In the data rows, the value 128 means zero.
Some points, each followed by its number:
[163, 133, 165, 172, 143, 172, 174, 150, 136, 138, 201, 197, 165, 141, 145, 166, 142, 137, 162, 131, 183, 162, 154, 133, 137, 138, 136, 136, 163, 144, 183, 155, 150, 138, 179, 179, 155, 138, 166, 144, 146, 145, 130, 133, 135, 156, 169, 167] 0
[160, 153, 197, 174, 165, 148, 129, 136, 137, 171, 132, 131, 152, 133, 141, 159, 151, 142, 165, 140, 148, 132, 142, 130, 138, 136, 141, 141, 136, 151, 136, 196, 167, 133, 136, 132, 136, 159, 130, 136, 130, 147, 145, 130, 129, 128, 139, 135] 1
[176, 154, 168, 148, 142, 133, 217, 152, 134, 169, 130, 149, 153, 132, 168, 193, 143, 162, 176, 147, 130, 141, 132, 140, 131, 135, 139, 140, 160, 161, 159, 169, 162, 199, 164, 176, 142, 175, 148, 157, 146, 162, 139, 143, 133, 157, 134, 156] 2
[166, 131, 159, 157, 144, 175, 139, 139, 144, 161, 141, 147, 151, 139, 183, 174, 140, 152, 169, 162, 152, 169, 183, 134, 139, 136, 139, 138, 155, 177, 150, 165, 156, 239, 205, 165, 132, 152, 177, 156, 161, 196, 166, 206, 178, 134, 132, 142] 3
[150, 157, 132, 151, 135, 149, 144, 143, 157, 151, 162, 171, 159, 133, 134, 189, 151, 181, 174, 134, 142, 132, 138, 146, 220, 171, 134, 149, 128, 141, 161, 129, 133, 130, 141, 148, 224, 142, 142, 133, 138, 150, 156, 132, 157, 135, 128, 133] 4
[177, 155, 162, 144, 129, 162, 131, 154, 153, 161, 142, 147, 154, 136, 165, 190, 134, 175, 170, 153, 146, 138, 149, 138, 132, 134, 146, 130, 141, 170, 174, 159, 154, 209, 172, 143, 143, 164, 143, 161, 150, 171, 129, 174, 172, 148, 139, 163] 5
[133, 147, 148, 162, 141, 165, 156, 138, 186, 151, 130, 133, 171, 134, 139, 142, 143, 144, 162, 130, 149, 143, 171, 158, 131, 132, 131, 145, 129, 129, 159, 223, 206, 135, 128, 133, 143, 155, 146, 129, 136, 146, 150, 205, 193, 177, 146, 133] 6
[137, 159, 155, 167, 142, 146, 150, 170, 151, 156, 164, 151, 171, 129, 156, 143, 185, 172, 160, 140, 140, 144, 188, 137, 144, 155, 132, 135, 193, 128, 146, 135, 144, 131, 132, 134, 149, 166, 139, 132, 142, 134, 153, 171, 136, 159, 152, 141] 7
[154, 149, 133, 151, 137, 155, 150, 135, 176, 154, 136, 131, 143, 166, 225, 139, 158, 146, 174, 134, 140, 131, 178, 147, 252, 204, 173, 129, 135, 149, 176, 137, 132, 139, 133, 147, 148, 159, 136, 146, 132, 145, 145, 131, 143, 134, 151, 139] 8
[147, 161, 180, 133, 133, 178, 135, 136, 146, 161, 137, 165, 143, 137, 182, 173, 134, 153, 157, 156, 136, 130, 148, 145, 140, 134, 148, 137, 129, 192, 147, 183, 158, 129, 144, 162, 128, 156, 150, 164, 129, 168, 161, 171, 141, 178, 129, 148] 9
[156, 153, 193, 185, 164, 142, 142, 139, 129, 152, 131, 138, 157, 136, 128, 136, 152, 168, 153, 222, 147, 142, 183, 165, 139, 147, 140, 128, 229, 155, 153, 138, 134, 132, 133, 131, 157, 162, 151, 130, 147, 137, 136, 142, 129, 148, 134, 152] 10
[142, 132, 182, 158, 139, 158, 138, 135, 139, 157, 133, 136, 150, 134, 152, 155, 152, 151, 144, 201, 138, 138, 171, 147, 130, 128, 139, 130, 137, 139, 184, 136, 132, 144, 189, 155, 147, 162, 133, 129, 134, 150, 128, 139, 139, 138, 145, 133] 11
[154, 147, 146, 153, 139, 152, 138, 137, 131, 131, 176, 187, 131, 170, 191, 147, 149, 158, 167, 144, 137, 130, 170, 154, 162, 147, 145, 186, 138, 149, 179, 138, 155, 129, 132, 158, 143, 159, 131, 148, 139, 168, 130, 131, 140, 136, 142, 143] 12
[161, 139, 137, 145, 164, 138, 154, 148, 156, 156, 152, 147, 165, 135, 130, 155, 155, 157, 191, 131, 194, 177, 158, 143, 133, 146, 132, 140, 152, 142, 147, 178, 164, 130, 137, 141, 145, 154, 149, 134, 136, 154, 140, 132, 133, 130, 144, 128] 13
[137, 159, 140, 136, 142, 136, 158, 157, 141, 166, 177, 222, 163, 129, 137, 172, 150, 167, 167, 171, 245, 220, 160, 144, 207, 160, 144, 155, 137, 137, 179, 136, 130, 131, 133, 146, 212, 133, 143, 145, 144, 161, 175, 135, 152, 128, 143, 138] 14
[149, 146, 130, 151, 142, 163, 131, 138, 191, 158, 139, 130, 167, 196, 165, 162, 156, 149, 166, 139, 135, 137, 153, 133, 255, 210, 152, 135, 131, 155, 176, 142, 135, 133, 132, 147, 139, 176, 147, 128, 146, 173, 172, 217, 190, 154, 135, 139] 15
[197, 146, 154, 138, 130, 140, 129, 151, 135, 153, 168, 176, 172, 178, 145, 196, 148, 145, 166, 128, 135, 152, 151, 140, 245, 207, 150, 132, 144, 175, 163, 156, 165, 129, 138, 153, 149, 176, 132, 144, 146, 163, 139, 132, 162, 151, 133, 160] 16
[137, 165, 152, 151, 162, 141, 158, 146, 149, 151, 166, 171, 168, 129, 165, 171, 206, 189, 195, 197, 142, 137, 170, 129, 170, 141, 162, 132, 158, 133, 192, 163, 141, 132, 130, 144, 165, 129, 185, 175, 171, 188, 207, 141, 163, 140, 146, 147] 17
[144, 138, 131, 165, 148, 162, 149, 132, 141, 143, 189, 185, 147, 133, 161, 142, 149, 138, 157, 144, 158, 135, 142, 131, 130, 138, 144, 138, 130, 129, 159, 160, 156, 186, 136, 137, 145, 146, 130, 157, 141, 153, 129, 133, 131, 131, 135, 131] 18
[136, 147, 142, 158, 147, 165, 155, 129, 171, 160, 135, 129, 154, 129, 156, 147, 134, 152, 153, 157, 199, 176, 170, 143, 146, 136, 140, 197, 131, 145, 163, 142, 129, 149, 137, 143, 139, 146, 139, 141, 129, 147, 135, 135, 128, 135, 147, 134] 19
[139, 160, 176, 196, 175, 130, 196, 130, 130, 178, 130, 130, 149, 133, 188, 182, 150, 146, 159, 141, 145, 155, 165, 149, 128, 139, 128, 200, 180, 141, 180, 134, 129, 129, 132, 134, 132, 157, 133, 129, 136, 145, 152, 207, 212, 182, 135, 152] 20
[165, 141, 131, 144, 132, 156, 137, 145, 141, 154, 144, 132, 167, 130, 147, 166, 157, 160, 168, 129, 130, 129, 139, 153, 133, 135, 133, 139, 133, 160, 162, 229, 204, 130, 130, 142, 136, 170, 144, 146, 128, 154, 151, 197, 162, 165, 129, 136] 21
[151, 150, 143, 150, 147, 177, 148, 134, 163, 158, 157, 134, 152, 130, 159, 179, 150, 143, 157, 149, 155, 142, 165, 153, 129, 131, 142, 176, 128, 159, 184, 137, 141, 131, 134, 152, 152, 135, 223, 131, 196, 196, 167, 132, 131, 135, 131, 136] 22
[184, 165, 146, 135, 129, 143, 147, 148, 141, 129, 171, 182, 162, 140, 130, 132, 136, 157, 172, 144, 133, 128, 167, 141, 132, 138, 145, 133, 143, 160, 177, 156, 152, 205, 183, 146, 143, 169, 150, 153, 129, 168, 142, 134, 147, 151, 168, 212] 23
[144, 143, 157, 177, 138, 166, 177, 128, 167, 150, 171, 168, 157, 144, 128, 138, 147, 128, 160, 143, 136, 141, 142, 157, 145, 142, 130, 190, 157, 143, 165, 150, 132, 129, 129, 135, 135, 136, 156, 134, 147, 138, 141, 148, 161, 159, 150, 160] 24
[150, 146, 136, 151, 136, 181, 130, 168, 135, 157, 130, 146, 142, 134, 146, 195, 141, 137, 183, 140, 152, 136, 181, 153, 146, 134, 142, 129, 255, 195, 167, 149, 146, 144, 135, 146, 137, 162, 148, 131, 162, 184, 186, 204, 176, 158, 144, 132] 25
[187, 154, 132, 150, 137, 136, 132, 163, 173, 149, 143, 141, 138, 169, 182, 196, 153, 182, 168, 139, 150, 140, 151, 141, 178, 149, 159, 146, 147, 163, 154, 152, 139, 136, 131, 164, 152, 166, 238, 134, 182, 233, 233, 160, 155, 137, 133, 162] 26
[131, 159, 142, 154, 145, 146, 158, 140, 202, 144, 144, 139, 133, 177, 215, 128, 154, 156, 172, 138, 140, 138, 181, 150, 238, 168, 147, 135, 143, 142, 190, 150, 128, 140, 137, 138, 254, 179, 130, 131, 128, 150, 142, 133, 143, 135, 150, 128] 27
[149, 172, 141, 152, 151, 141, 137, 163, 139, 164, 165, 133, 165, 131, 136, 170, 152, 170, 178, 138, 155, 155, 141, 134, 130, 139, 144, 128, 130, 146, 140, 184, 177, 168, 130, 147, 145, 188, 140, 134, 157, 162, 162, 137, 149, 138, 154, 130] 28
[130, 159, 146, 168, 139, 160, 140, 186, 136, 162, 130, 131, 154, 133, 146, 156, 133, 138, 154, 142, 153, 157, 167, 148, 137, 130, 148, 140, 152, 143, 129, 191, 176, 132, 132, 129, 135, 133, 130, 139, 145, 142, 129, 157, 166, 157, 144, 136] 29
Which point above is nearest to each new point, looking only along the 7 directions in which the numbered points spread most? Its number follows each.
[149, 155, 198, 213, 181, 168, 182, 143, 132, 164, 154, 146, 175, 169, 158, 190, 164, 172, 178, 129, 128, 139, 162, 129, 134, 143, 152, 154, 177, 168, 133, 182, 170, 151, 130, 156, 255, 170, 190, 133, 144, 183, 167, 131, 153, 134, 137, 140] --> 17
[176, 166, 149, 150, 129, 140, 138, 161, 179, 152, 146, 129, 141, 157, 191, 176, 151, 174, 168, 144, 148, 142, 161, 139, 134, 147, 136, 131, 244, 203, 178, 157, 148, 135, 130, 158, 155, 172, 134, 170, 151, 167, 159, 138, 155, 151, 129, 151] --> 7
[139, 142, 147, 174, 140, 164, 141, 129, 159, 145, 140, 129, 156, 143, 130, 134, 140, 137, 166, 143, 164, 153, 172, 135, 134, 142, 148, 139, 129, 140, 160, 128, 132, 195, 170, 135, 130, 131, 190, 160, 203, 174, 182, 130, 135, 153, 144, 143] --> 22
[149, 146, 129, 175, 131, 184, 129, 143, 135, 180, 153, 151, 153, 131, 180, 144, 196, 192, 185, 181, 153, 134, 160, 157, 128, 141, 156, 135, 135, 171, 132, 209, 191, 143, 128, 144, 139, 141, 131, 146, 134, 141, 139, 133, 133, 129, 150, 143] --> 1
[163, 136, 131, 129, 144, 130, 170, 145, 135, 160, 166, 152, 167, 136, 152, 142, 151, 151, 162, 129, 192, 182, 168, 143, 196, 152, 162, 134, 158, 137, 179, 152, 141, 135, 135, 134, 159, 170, 149, 135, 138, 140, 155, 131, 153, 141, 144, 138] --> 4
[162, 128, 169, 134, 149, 139, 255, 192, 155, 178, 147, 148, 162, 132, 185, 148, 134, 132, 153, 137, 233, 221, 155, 163, 145, 148, 138, 182, 141, 161, 170, 166, 148, 141, 144, 153, 136, 148, 136, 166, 141, 163, 131, 203, 200, 154, 131, 145] --> 24
[135, 156, 138, 161, 136, 163, 138, 175, 130, 153, 130, 132, 152, 136, 224, 148, 136, 129, 179, 143, 148, 149, 160, 155, 129, 132, 130, 128, 243, 174, 154, 143, 129, 129, 140, 134, 185, 158, 232, 158, 230, 196, 195, 136, 139, 136, 156, 139] --> 17
[148, 148, 139, 150, 144, 149, 141, 133, 163, 156, 152, 132, 145, 149, 192, 151, 157, 178, 184, 148, 136, 131, 162, 136, 130, 143, 142, 140, 131, 175, 143, 214, 193, 139, 134, 155, 143, 177, 133, 147, 135, 169, 156, 177, 146, 144, 146, 135] --> 9
[132, 128, 236, 220, 189, 162, 135, 147, 141, 165, 161, 131, 142, 141, 225, 163, 142, 137, 165, 144, 173, 170, 170, 176, 255, 209, 130, 149, 131, 132, 178, 134, 129, 152, 130, 140, 255, 208, 129, 144, 180, 131, 159, 144, 148, 133, 140, 146] --> 27
[158, 144, 210, 164, 135, 163, 133, 129, 138, 167, 143, 140, 154, 134, 158, 145, 128, 146, 130, 177, 163, 144, 172, 153, 233, 198, 131, 136, 140, 157, 166, 146, 146, 129, 136, 141, 134, 153, 135, 160, 132, 150, 150, 141, 132, 140, 135, 144] --> 12
[140, 161, 144, 162, 129, 188, 138, 129, 158, 165, 138, 149, 157, 140, 174, 147, 136, 130, 162, 131, 172, 167, 159, 142, 133, 134, 152, 139, 150, 160, 160, 187, 168, 169, 131, 147, 132, 153, 143, 166, 153, 158, 144, 140, 128, 152, 133, 137] --> 9
[145, 151, 146, 156, 135, 177, 133, 135, 135, 151, 134, 141, 163, 131, 143, 182, 131, 134, 150, 146, 139, 140, 178, 163, 134, 129, 137, 136, 221, 178, 162, 167, 155, 130, 130, 138, 189, 142, 203, 129, 194, 182, 154, 136, 132, 140, 143, 149] --> 17
[135, 154, 138, 158, 138, 150, 161, 128, 160, 164, 133, 133, 138, 158, 235, 139, 154, 163, 162, 146, 141, 138, 180, 153, 247, 196, 167, 129, 136, 131, 177, 132, 145, 143, 151, 138, 149, 162, 141, 143, 140, 151, 154, 209, 188, 178, 134, 134] --> 15
[138, 162, 140, 150, 134, 166, 131, 129, 140, 159, 132, 145, 144, 140, 167, 152, 134, 160, 159, 130, 197, 184, 154, 145, 138, 130, 144, 131, 143, 154, 129, 211, 188, 156, 142, 163, 131, 156, 136, 155, 134, 158, 140, 152, 130, 150, 160, 216] --> 28
[139, 147, 130, 160, 149, 153, 159, 132, 139, 162, 196, 201, 163, 151, 137, 154, 152, 147, 159, 142, 129, 136, 172, 142, 130, 137, 128, 132, 255, 188, 185, 138, 130, 129, 128, 135, 137, 145, 229, 154, 216, 217, 228, 151, 133, 133, 134, 131] --> 17
[160, 161, 142, 152, 146, 128, 144, 140, 158, 134, 146, 163, 161, 132, 133, 170, 152, 158, 177, 132, 130, 136, 147, 140, 138, 158, 128, 132, 139, 157, 184, 130, 147, 164, 192, 149, 167, 167, 146, 129, 151, 153, 167, 134, 154, 131, 151, 128] --> 12
[132, 153, 137, 147, 151, 145, 163, 137, 158, 173, 179, 201, 162, 136, 136, 150, 168, 164, 161, 132, 129, 129, 171, 162, 130, 143, 131, 133, 154, 130, 130, 186, 203, 165, 133, 137, 145, 168, 144, 139, 137, 152, 150, 203, 167, 184, 135, 150] --> 29
[129, 147, 139, 157, 143, 128, 195, 234, 134, 164, 130, 140, 165, 134, 145, 202, 133, 148, 165, 136, 130, 137, 175, 153, 247, 201, 172, 129, 142, 128, 177, 138, 139, 130, 129, 132, 144, 170, 139, 134, 137, 134, 152, 136, 140, 128, 147, 136] --> 4
[146, 151, 130, 138, 142, 147, 232, 203, 133, 162, 151, 137, 144, 149, 192, 138, 147, 161, 172, 137, 128, 135, 171, 135, 138, 148, 133, 197, 141, 158, 180, 148, 141, 136, 128, 153, 157, 167, 133, 137, 133, 163, 148, 204, 182, 159, 142, 138] --> 24
[151, 148, 147, 142, 137, 144, 199, 157, 132, 167, 137, 129, 156, 137, 148, 162, 142, 164, 170, 154, 130, 130, 137, 130, 198, 172, 138, 146, 142, 160, 175, 145, 132, 130, 131, 160, 146, 160, 136, 137, 134, 149, 134, 144, 129, 132, 130, 136] --> 12
[131, 161, 147, 157, 146, 171, 159, 128, 167, 165, 176, 172, 135, 163, 238, 129, 139, 150, 170, 136, 150, 140, 178, 149, 141, 128, 142, 129, 255, 188, 168, 131, 140, 136, 143, 146, 148, 143, 201, 152, 200, 199, 222, 184, 145, 151, 146, 134] --> 17
[136, 139, 226, 216, 174, 131, 138, 148, 130, 168, 137, 130, 167, 177, 152, 145, 142, 149, 165, 138, 146, 157, 167, 133, 130, 132, 132, 208, 150, 149, 182, 134, 131, 131, 139, 146, 142, 156, 135, 150, 134, 131, 138, 186, 168, 144, 144, 132] --> 24
[190, 136, 153, 150, 143, 149, 156, 144, 138, 156, 149, 136, 151, 142, 136, 154, 200, 198, 194, 178, 141, 133, 171, 147, 133, 148, 132, 144, 151, 135, 129, 186, 187, 132, 135, 137, 141, 160, 136, 130, 128, 141, 139, 132, 149, 128, 152, 140] --> 1
[180, 170, 138, 143, 135, 137, 154, 180, 139, 168, 148, 131, 151, 150, 198, 161, 155, 165, 169, 133, 149, 133, 171, 131, 130, 139, 131, 130, 153, 173, 151, 179, 169, 132, 133, 147, 140, 184, 147, 152, 146, 152, 144, 203, 155, 159, 133, 135] --> 9
[141, 146, 133, 170, 150, 159, 145, 143, 131, 145, 173, 198, 172, 138, 143, 147, 149, 164, 161, 137, 162, 160, 130, 150, 128, 141, 129, 139, 139, 143, 182, 137, 130, 202, 167, 138, 141, 165, 141, 142, 137, 147, 143, 129, 143, 139, 140, 130] --> 0
[144, 140, 198, 176, 135, 135, 146, 129, 129, 147, 136, 144, 149, 146, 130, 142, 153, 135, 151, 149, 150, 151, 184, 169, 216, 170, 148, 151, 157, 132, 181, 134, 132, 129, 129, 140, 130, 139, 145, 131, 147, 131, 131, 134, 142, 141, 146, 152] --> 7
[135, 132, 200, 160, 128, 133, 142, 140, 132, 173, 155, 139, 158, 129, 139, 141, 255, 218, 207, 157, 145, 130, 182, 135, 128, 142, 149, 130, 255, 190, 182, 138, 149, 129, 129, 143, 144, 172, 131, 140, 131, 148, 140, 132, 145, 130, 137, 134] --> 10
[143, 156, 132, 153, 139, 158, 129, 186, 138, 162, 133, 130, 156, 134, 138, 147, 194, 155, 128, 143, 133, 139, 170, 140, 140, 130, 135, 180, 135, 134, 188, 133, 136, 129, 131, 151, 138, 159, 132, 151, 140, 149, 131, 129, 133, 143, 150, 138] --> 24
[145, 130, 132, 153, 129, 164, 136, 155, 139, 163, 134, 143, 155, 135, 147, 129, 224, 193, 171, 136, 146, 133, 169, 146, 212, 200, 154, 138, 135, 136, 175, 137, 147, 131, 135, 140, 145, 149, 133, 150, 133, 150, 140, 131, 147, 146, 135, 130] --> 4
[130, 135, 144, 160, 129, 169, 137, 139, 160, 163, 187, 165, 135, 162, 224, 139, 147, 130, 169, 144, 152, 147, 173, 150, 147, 132, 140, 139, 255, 178, 164, 135, 136, 141, 134, 133, 141, 146, 201, 153, 219, 192, 197, 171, 150, 147, 153, 129] --> 17
[162, 172, 157, 165, 128, 175, 130, 129, 142, 159, 138, 150, 154, 134, 168, 138, 225, 210, 191, 177, 151, 140, 154, 161, 135, 130, 141, 192, 156, 164, 159, 136, 138, 133, 135, 143, 134, 144, 130, 151, 138, 148, 133, 141, 135, 146, 167, 208] --> 11
[165, 140, 156, 142, 133, 166, 151, 193, 139, 166, 132, 133, 145, 131, 159, 177, 145, 164, 181, 134, 150, 158, 158, 137, 136, 131, 142, 129, 170, 183, 159, 163, 151, 129, 134, 153, 135, 166, 140, 149, 135, 154, 135, 168, 146, 148, 141, 145] --> 9
[150, 131, 202, 188, 179, 143, 162, 142, 132, 176, 145, 136, 152, 129, 141, 161, 220, 189, 211, 177, 141, 132, 173, 143, 177, 138, 157, 143, 130, 150, 168, 144, 130, 135, 138, 151, 155, 165, 130, 144, 139, 152, 135, 141, 153, 144, 140, 133] --> 7
[144, 136, 155, 163, 143, 154, 159, 139, 143, 147, 173, 187, 172, 138, 145, 133, 145, 136, 178, 139, 150, 148, 136, 131, 132, 135, 136, 146, 161, 140, 143, 168, 168, 137, 135, 137, 154, 150, 148, 136, 132, 129, 139, 131, 134, 148, 149, 149] --> 13
[153, 136, 150, 133, 142, 135, 215, 148, 141, 163, 132, 129, 155, 151, 143, 149, 149, 146, 175, 141, 132, 128, 140, 133, 134, 139, 152, 129, 211, 167, 165, 151, 140, 129, 131, 139, 132, 175, 162, 145, 153, 184, 173, 165, 153, 143, 145, 128] --> 7
[186, 151, 159, 160, 141, 169, 140, 145, 141, 129, 189, 164, 144, 129, 174, 192, 148, 150, 159, 148, 129, 135, 153, 162, 140, 136, 142, 139, 175, 197, 171, 157, 147, 131, 169, 148, 134, 169, 153, 182, 132, 168, 135, 141, 129, 157, 131, 167] --> 2
[174, 149, 149, 153, 129, 152, 136, 149, 163, 129, 168, 135, 198, 166, 132, 185, 147, 168, 174, 157, 128, 132, 172, 140, 145, 134, 129, 194, 135, 161, 167, 146, 153, 129, 140, 159, 130, 167, 165, 130, 148, 190, 176, 196, 167, 142, 130, 143] --> 9
[137, 131, 146, 169, 164, 167, 158, 136, 129, 164, 224, 198, 134, 150, 232, 151, 147, 135, 175, 143, 161, 154, 174, 152, 132, 138, 141, 128, 144, 129, 155, 150, 164, 200, 144, 148, 138, 132, 205, 163, 215, 191, 219, 155, 147, 161, 160, 148] --> 22
[147, 136, 130, 138, 133, 173, 142, 133, 136, 162, 128, 134, 166, 146, 138, 151, 184, 163, 165, 177, 130, 147, 175, 138, 131, 131, 144, 147, 132, 149, 188, 151, 128, 139, 160, 159, 139, 162, 131, 149, 131, 148, 136, 145, 138, 136, 148, 200] --> 11
[138, 131, 140, 161, 129, 187, 152, 136, 173, 134, 165, 135, 137, 178, 192, 144, 133, 129, 155, 143, 159, 148, 177, 151, 145, 136, 136, 166, 239, 155, 170, 146, 131, 133, 131, 128, 252, 205, 208, 142, 206, 176, 140, 135, 129, 130, 136, 137] --> 17
[165, 148, 145, 161, 143, 167, 135, 135, 147, 157, 129, 137, 139, 129, 165, 171, 144, 155, 183, 141, 204, 207, 131, 152, 142, 138, 138, 180, 158, 150, 160, 150, 139, 136, 130, 154, 138, 160, 145, 165, 135, 153, 131, 142, 146, 149, 139, 140] --> 24
[130, 159, 148, 146, 143, 136, 147, 150, 163, 168, 177, 208, 141, 175, 242, 136, 169, 164, 175, 145, 138, 141, 181, 156, 131, 157, 130, 194, 171, 137, 173, 149, 144, 139, 130, 132, 152, 163, 129, 146, 135, 155, 174, 234, 183, 188, 144, 136] --> 20
[155, 140, 137, 142, 140, 134, 193, 157, 138, 163, 134, 131, 150, 131, 147, 152, 153, 155, 159, 128, 137, 143, 136, 154, 137, 132, 140, 135, 142, 153, 129, 200, 189, 136, 142, 141, 142, 165, 133, 154, 134, 135, 139, 128, 143, 136, 154, 133] --> 1
[137, 138, 128, 154, 135, 145, 137, 141, 129, 150, 142, 131, 164, 133, 148, 177, 162, 174, 170, 129, 129, 145, 142, 133, 139, 139, 138, 133, 153, 162, 150, 159, 160, 138, 136, 155, 137, 182, 136, 152, 152, 160, 146, 131, 139, 138, 145, 134] --> 28
[164, 162, 132, 144, 146, 151, 148, 156, 165, 129, 146, 140, 167, 130, 137, 172, 149, 162, 179, 139, 135, 129, 156, 164, 134, 141, 145, 136, 207, 186, 170, 141, 144, 135, 133, 153, 140, 177, 137, 144, 144, 155, 156, 183, 147, 153, 139, 129] --> 7
[182, 154, 133, 153, 152, 172, 154, 133, 136, 151, 138, 138, 163, 135, 132, 142, 149, 159, 178, 141, 219, 202, 170, 142, 132, 149, 136, 153, 140, 140, 174, 148, 147, 202, 156, 148, 148, 166, 142, 132, 134, 136, 130, 133, 147, 133, 149, 129] --> 0
[160, 145, 144, 156, 143, 165, 134, 136, 155, 155, 131, 138, 147, 130, 148, 166, 139, 158, 163, 128, 128, 130, 164, 169, 139, 137, 145, 137, 132, 142, 163, 180, 157, 195, 147, 140, 133, 160, 128, 153, 130, 159, 147, 129, 140, 129, 146, 145] --> 9
[144, 163, 187, 136, 133, 181, 137, 133, 149, 171, 135, 151, 144, 129, 178, 169, 132, 154, 154, 140, 212, 192, 156, 145, 132, 142, 150, 157, 209, 187, 169, 170, 157, 132, 129, 152, 142, 158, 139, 171, 131, 142, 139, 144, 130, 137, 131, 146] --> 24
[136, 141, 134, 179, 137, 188, 129, 213, 143, 154, 183, 140, 156, 128, 159, 150, 145, 140, 143, 138, 185, 170, 172, 154, 148, 145, 149, 199, 144, 133, 161, 141, 146, 140, 130, 136, 136, 131, 146, 144, 169, 141, 156, 141, 167, 138, 135, 152] --> 24
[144, 163, 145, 155, 131, 174, 144, 132, 138, 161, 146, 148, 146, 138, 174, 138, 130, 145, 170, 132, 172, 166, 160, 148, 138, 132, 139, 131, 130, 137, 176, 133, 150, 153, 190, 143, 133, 149, 129, 172, 143, 147, 140, 147, 142, 128, 159, 215] --> 18
[156, 137, 185, 166, 177, 130, 160, 132, 146, 158, 134, 152, 138, 129, 158, 157, 139, 148, 177, 135, 130, 129, 150, 141, 130, 130, 138, 139, 132, 154, 158, 164, 149, 179, 144, 144, 131, 150, 129, 149, 129, 147, 130, 143, 140, 128, 135, 135] --> 11
[131, 146, 136, 149, 141, 135, 203, 168, 128, 160, 132, 130, 165, 132, 143, 147, 140, 144, 158, 135, 130, 131, 129, 153, 136, 133, 141, 135, 142, 132, 137, 195, 189, 129, 137, 129, 139, 159, 141, 147, 132, 141, 138, 139, 133, 131, 134, 148] --> 1
[187, 167, 143, 167, 142, 191, 140, 139, 151, 172, 149, 149, 148, 135, 152, 150, 149, 146, 144, 157, 145, 128, 172, 182, 159, 130, 149, 138, 194, 165, 148, 156, 136, 137, 133, 134, 130, 131, 137, 146, 160, 136, 150, 145, 160, 129, 153, 229] --> 7
[155, 138, 160, 131, 133, 147, 148, 133, 140, 164, 154, 135, 177, 131, 130, 137, 144, 131, 134, 181, 183, 144, 181, 151, 134, 134, 134, 138, 154, 128, 144, 219, 199, 151, 133, 133, 145, 163, 136, 132, 136, 154, 160, 215, 194, 176, 153, 135] --> 29
[132, 154, 136, 156, 137, 159, 141, 143, 133, 147, 128, 128, 167, 129, 143, 140, 140, 155, 170, 136, 146, 141, 161, 144, 135, 137, 129, 128, 139, 137, 135, 189, 175, 150, 137, 135, 147, 149, 136, 128, 129, 141, 131, 137, 132, 141, 136, 139] --> 1
[128, 137, 129, 172, 145, 187, 132, 193, 153, 173, 155, 139, 153, 137, 162, 128, 131, 150, 139, 146, 156, 147, 164, 146, 139, 145, 146, 144, 141, 130, 139, 223, 199, 137, 134, 135, 141, 146, 134, 150, 159, 142, 147, 134, 139, 130, 162, 195] --> 1
[151, 168, 159, 163, 141, 150, 161, 135, 148, 161, 181, 182, 175, 152, 168, 130, 159, 129, 165, 129, 148, 144, 185, 159, 147, 141, 130, 152, 255, 154, 178, 154, 151, 142, 135, 131, 143, 130, 180, 173, 207, 183, 213, 173, 162, 170, 163, 156] --> 25
[179, 148, 195, 201, 169, 134, 179, 147, 131, 178, 143, 149, 149, 135, 164, 165, 234, 155, 167, 128, 144, 138, 168, 140, 139, 139, 145, 143, 155, 166, 173, 153, 135, 147, 177, 166, 131, 180, 136, 159, 150, 156, 128, 130, 157, 168, 130, 152] --> 11
[134, 153, 152, 155, 163, 142, 138, 197, 141, 168, 148, 130, 156, 130, 129, 151, 162, 153, 165, 134, 137, 130, 129, 145, 128, 135, 131, 134, 149, 135, 142, 182, 165, 140, 131, 140, 145, 162, 134, 137, 131, 134, 150, 132, 132, 133, 144, 148] --> 1
[148, 172, 137, 149, 151, 151, 165, 148, 206, 151, 163, 169, 190, 129, 172, 147, 176, 184, 175, 143, 163, 160, 141, 136, 139, 164, 140, 197, 179, 130, 197, 170, 157, 135, 134, 140, 173, 182, 163, 133, 157, 141, 183, 152, 156, 152, 158, 147] --> 24
[128, 153, 136, 141, 133, 131, 219, 198, 130, 166, 140, 128, 157, 132, 129, 133, 141, 138, 169, 137, 137, 133, 139, 131, 138, 131, 131, 133, 132, 144, 140, 234, 202, 133, 134, 129, 131, 163, 141, 135, 128, 146, 140, 129, 129, 144, 137, 133] --> 1
[195, 167, 170, 157, 151, 156, 231, 138, 136, 185, 177, 140, 162, 149, 149, 215, 161, 197, 181, 131, 177, 175, 153, 128, 130, 154, 129, 143, 150, 178, 130, 223, 199, 144, 139, 166, 145, 196, 166, 154, 143, 197, 179, 198, 141, 130, 136, 171] --> 28
[154, 143, 139, 158, 132, 159, 153, 146, 143, 139, 175, 226, 138, 172, 236, 147, 154, 166, 170, 142, 128, 139, 172, 138, 131, 143, 135, 159, 237, 141, 176, 138, 138, 132, 129, 148, 142, 161, 141, 135, 141, 181, 193, 219, 158, 160, 141, 132] --> 25
[171, 131, 153, 143, 129, 187, 168, 203, 145, 173, 131, 154, 143, 135, 175, 160, 139, 148, 172, 139, 144, 144, 164, 143, 132, 146, 147, 164, 164, 180, 163, 158, 161, 130, 129, 145, 134, 154, 147, 174, 139, 150, 139, 137, 154, 137, 138, 142] --> 9
[155, 158, 142, 140, 144, 155, 151, 135, 128, 140, 133, 133, 158, 138, 145, 135, 150, 147, 174, 132, 159, 148, 144, 143, 133, 129, 132, 174, 159, 130, 163, 135, 141, 131, 129, 132, 148, 138, 141, 131, 142, 134, 133, 139, 134, 144, 158, 137] --> 24
